One turning vector, and how many ticks it has turned
The counts run from 0 to 31.
-.01,-.14,-.23,.18,-.03,-.12,.07,-.18,-.37,-.27,.09,.11,.19,.19,.02,-.02,.19,.24,-.11,.06,-.01,-.39,-.20,.45,-.20,.28,.22,-.14,-.12,.12,-.19,.35,.08,.12,.07,.02,.06  1
.05,-.03,-.17,.25,.08,-.17,.05,-.21,-.48,-.41,.17,.08,-.03,.19,.08,-.05,.18,.17,-.18,-.06,-.08,-.18,.02,.47,-.18,.32,.12,-.11,-.07,.10,-.18,.23,.24,.17,.11,.19,.14  29
.00,-.04,-.15,.26,.00,-.20,.05,-.26,-.49,-.41,.13,.10,-.13,.21,.12,-.03,.17,.08,-.12,-.05,-.15,-.21,-.01,.44,-.20,.28,.11,-.17,.03,.05,-.13,.21,.22,.17,.13,.21,.19  28
.00,-.15,-.28,.20,-.03,-.14,.06,-.26,-.38,-.29,.11,.15,.13,.20,.02,.01,.19,.24,-.07,.01,.01,-.41,-.20,.43,-.19,.27,.23,-.16,-.10,.12,-.15,.34,.08,.12,.06,.04,.04  9
-.04,-.06,-.13,.20,-.11,-.16,.00,-.25,-.43,-.38,.08,.12,-.13,.28,.17,.01,.19,.07,-.16,.03,-.15,-.29,-.11,.47,-.16,.29,.15,-.23,.03,.05,-.07,.20,.17,.15,.10,.16,.19  12
-.10,-.15,-.17,.15,-.13,-.17,.04,-.26,-.37,-.29,.03,.14,-.01,.26,.12,.03,.20,.10,-.10,.04,-.07,-.44,-.27,.46,-.18,.23,.21,-.25,-.02,.07,-.07,.25,.10,.09,.08,.08,.15  3
-.09,-.09,-.12,.17,-.14,-.14,.05,-.24,-.41,-.36,.04,.12,-.09,.26,.16,.00,.23,.09,-.15,.05,-.10,-.35,-.16,.46,-.18,.29,.18,-.28,-.02,.06,-.08,.22,.17,.10,.13,.15,.20  4
.08,-.10,-.28,.27,.09,-.19,.04,-.27,-.43,-.35,.20,.08,.11,.13,-.01,-.03,.15,.23,-.07,-.06,-.02,-.30,-.08,.42,-.18,.26,.21,-.05,-.13,.09,-.23,.33,.16,.11,.05,.09,.03  31
.04,-.02,-.18,.22,.02,-.17,.04,-.20,-.47,-.38,.12,.10,-.06,.20,.14,.02,.16,.15,-.17,-.01,-.13,-.20,.00,.47,-.20,.33,.12,-.12,-.05,.07,-.16,.22,.21,.20,.15,.19,.17  21
.01,-.15,-.27,.23,.02,-.23,.03,-.34,-.43,-.33,.16,.14,.04,.23,.02,.02,.17,.14,-.05,-.07,-.06,-.42,-.19,.39,-.17,.22,.26,-.19,-.07,.04,-.09,.29,.13,.09,.02,.10,.03  25
-.03,-.04,-.11,.16,-.05,-.16,.03,-.20,-.43,-.37,.08,.11,-.07,.23,.15,.01,.18,.14,-.21,.03,-.08,-.22,-.02,.49,-.21,.35,.11,-.18,-.01,.09,-.12,.20,.20,.19,.12,.17,.24  13
-.01,-.05,-.14,.21,-.05,-.17,.02,-.25,-.44,-.40,.10,.12,-.15,.23,.16,.00,.17,.09,-.17,-.01,-.12,-.23,-.08,.45,-.19,.27,.13,-.20,.01,.07,-.08,.19,.19,.15,.11,.20,.20  20
-.02,-.07,-.19,.19,-.03,-.08,.09,-.14,-.37,-.29,.11,.10,.17,.19,.04,-.02,.22,.29,-.18,.07,.02,-.27,-.12,.44,-.24,.33,.18,-.11,-.14,.19,-.26,.33,.14,.16,.17,.06,.11  0
-.06,-.16,-.23,.17,-.13,-.13,.07,-.27,-.37,-.28,.06,.11,.08,.24,.07,.01,.21,.16,-.06,.03,-.02,-.45,-.26,.44,-.19,.23,.25,-.24,-.06,.09,-.14,.31,.10,.12,.07,.02,.10  2
-.02,-.04,-.13,.17,-.04,-.07,.06,-.16,-.43,-.39,.08,.09,.01,.21,.13,-.01,.19,.21,-.19,.05,-.08,-.18,-.02,.49,-.20,.36,.13,-.13,-.06,.12,-.19,.25,.20,.21,.19,.15,.21  6
-.04,-.11,-.23,.24,-.03,-.23,.02,-.35,-.43,-.34,.13,.15,-.07,.26,.09,.03,.18,.06,-.04,-.09,-.12,-.42,-.18,.43,-.18,.21,.21,-.21,.00,-.01,-.06,.25,.14,.08,.04,.13,.09  26
-.05,-.15,-.23,.18,-.11,-.19,.04,-.30,-.39,-.30,.09,.17,.06,.24,.07,.05,.20,.13,-.07,-.02,-.04,-.45,-.26,.44,-.16,.23,.25,-.22,-.05,.05,-.08,.30,.09,.11,.05,.06,.08  10
.07,-.09,-.22,.20,.03,-.12,.06,-.18,-.44,-.36,.13,.13,.11,.17,.07,.02,.16,.31,-.17,.03,-.03,-.25,-.02,.48,-.20,.33,.16,-.09,-.12,.14,-.24,.29,.16,.18,.12,.10,.10  15
-.05,-.03,-.15,.24,-.01,-.22,.01,-.30,-.45,-.39,.13,.15,-.15,.29,.14,-.04,.19,.02,-.08,-.07,-.16,-.29,-.14,.44,-.16,.24,.17,-.20,.02,.02,-.06,.21,.18,.12,.08,.19,.14  27
.04,-.08,-.17,.21,.01,-.08,.05,-.14,-.43,-.33,.09,.08,.13,.17,.06,-.01,.20,.30,-.19,.06,-.01,-.21,-.07,.46,-.23,.39,.13,-.08,-.14,.16,-.26,.32,.16,.19,.16,.10,.14  7
.06,-.05,-.21,.24,.05,-.16,.04,-.20,-.45,-.38,.17,.08,.06,.17,.06,-.03,.16,.22,-.17,-.03,-.06,-.21,.01,.46,-.24,.32,.13,-.07,-.11,.10,-.22,.29,.20,.16,.11,.15,.11  22
.05,-.11,-.30,.24,.06,-.20,.05,-.28,-.41,-.32,.18,.15,.13,.18,-.01,.00,.16,.22,-.07,-.04,.01,-.38,-.15,.41,-.19,.25,.23,-.11,-.11,.11,-.17,.33,.14,.11,.01,.08,-.01  24
-.09,-.14,-.19,.19,-.11,-.18,.05,-.31,-.42,-.33,.07,.14,-.04,.28,.13,.02,.21,.05,-.09,.01,-.09,-.38,-.20,.44,-.17,.22,.20,-.26,-.01,.04,-.03,.23,.11,.12,.09,.08,.16  11
.10,-.03,-.20,.26,.10,-.16,.05,-.22,-.47,-.37,.20,.12,.07,.14,.04,-.04,.16,.23,-.14,-.06,-.06,-.22,.00,.45,-.22,.31,.17,-.05,-.12,.12,-.25,.29,.21,.18,.09,.18,.09  30
.02,-.05,-.16,.20,.00,-.11,.04,-.17,-.43,-.37,.10,.09,.00,.20,.11,.04,.17,.21,-.20,.02,-.07,-.18,.01,.46,-.22,.38,.10,-.10,-.08,.13,-.20,.26,.21,.20,.15,.15,.14  14
-.04,-.09,-.18,.22,-.05,-.23,.02,-.29,-.43,-.37,.09,.15,-.11,.28,.12,.01,.17,.06,-.09,-.04,-.13,-.36,-.15,.44,-.18,.23,.15,-.24,.04,.01,-.04,.22,.15,.13,.06,.11,.13  19
.04,-.11,-.28,.21,.04,-.15,.06,-.23,-.40,-.31,.16,.11,.14,.14,.04,.02,.18,.26,-.09,.01,-.03,-.35,-.15,.42,-.21,.30,.22,-.12,-.12,.10,-.20,.32,.15,.14,.06,.07,.03  16
-.03,-.13,-.22,.20,-.03,-.21,.02,-.30,-.43,-.33,.09,.16,-.01,.23,.09,.06,.18,.07,-.04,-.05,-.07,-.42,-.22,.43,-.16,.22,.20,-.23,-.05,.01,-.06,.28,.12,.08,.03,.08,.10  18
.01,-.17,-.27,.20,-.02,-.20,.06,-.29,-.39,-.30,.15,.15,.09,.21,.04,.03,.17,.19,-.07,-.05,-.05,-.43,-.21,.42,-.15,.26,.25,-.18,-.08,.07,-.12,.32,.11,.11,.05,.04,.04  17
.08,-.09,-.27,.24,.08,-.16,.03,-.20,-.44,-.35,.17,.11,.14,.15,.02,.00,.18,.29,-.10,-.01,.00,-.25,-.04,.43,-.18,.30,.18,-.05,-.14,.15,-.26,.32,.14,.13,.10,.11,.07  23
.03,-.11,-.24,.19,-.01,-.10,.04,-.16,-.39,-.30,.12,.12,.15,.16,.03,.02,.17,.27,-.14,.04,.00,-.33,-.11,.47,-.22,.31,.22,-.13,-.16,.18,-.23,.31,.12,.15,.11,.04,.06  8
-.06,-.05,-.12,.18,-.09,-.13,.05,-.18,-.42,-.37,.04,.08,-.09,.24,.15,-.03,.21,.11,-.18,.02,-.12,-.26,-.09,.51,-.21,.33,.11,-.23,-.03,.08,-.12,.21,.19,.18,.17,.17,.25  5
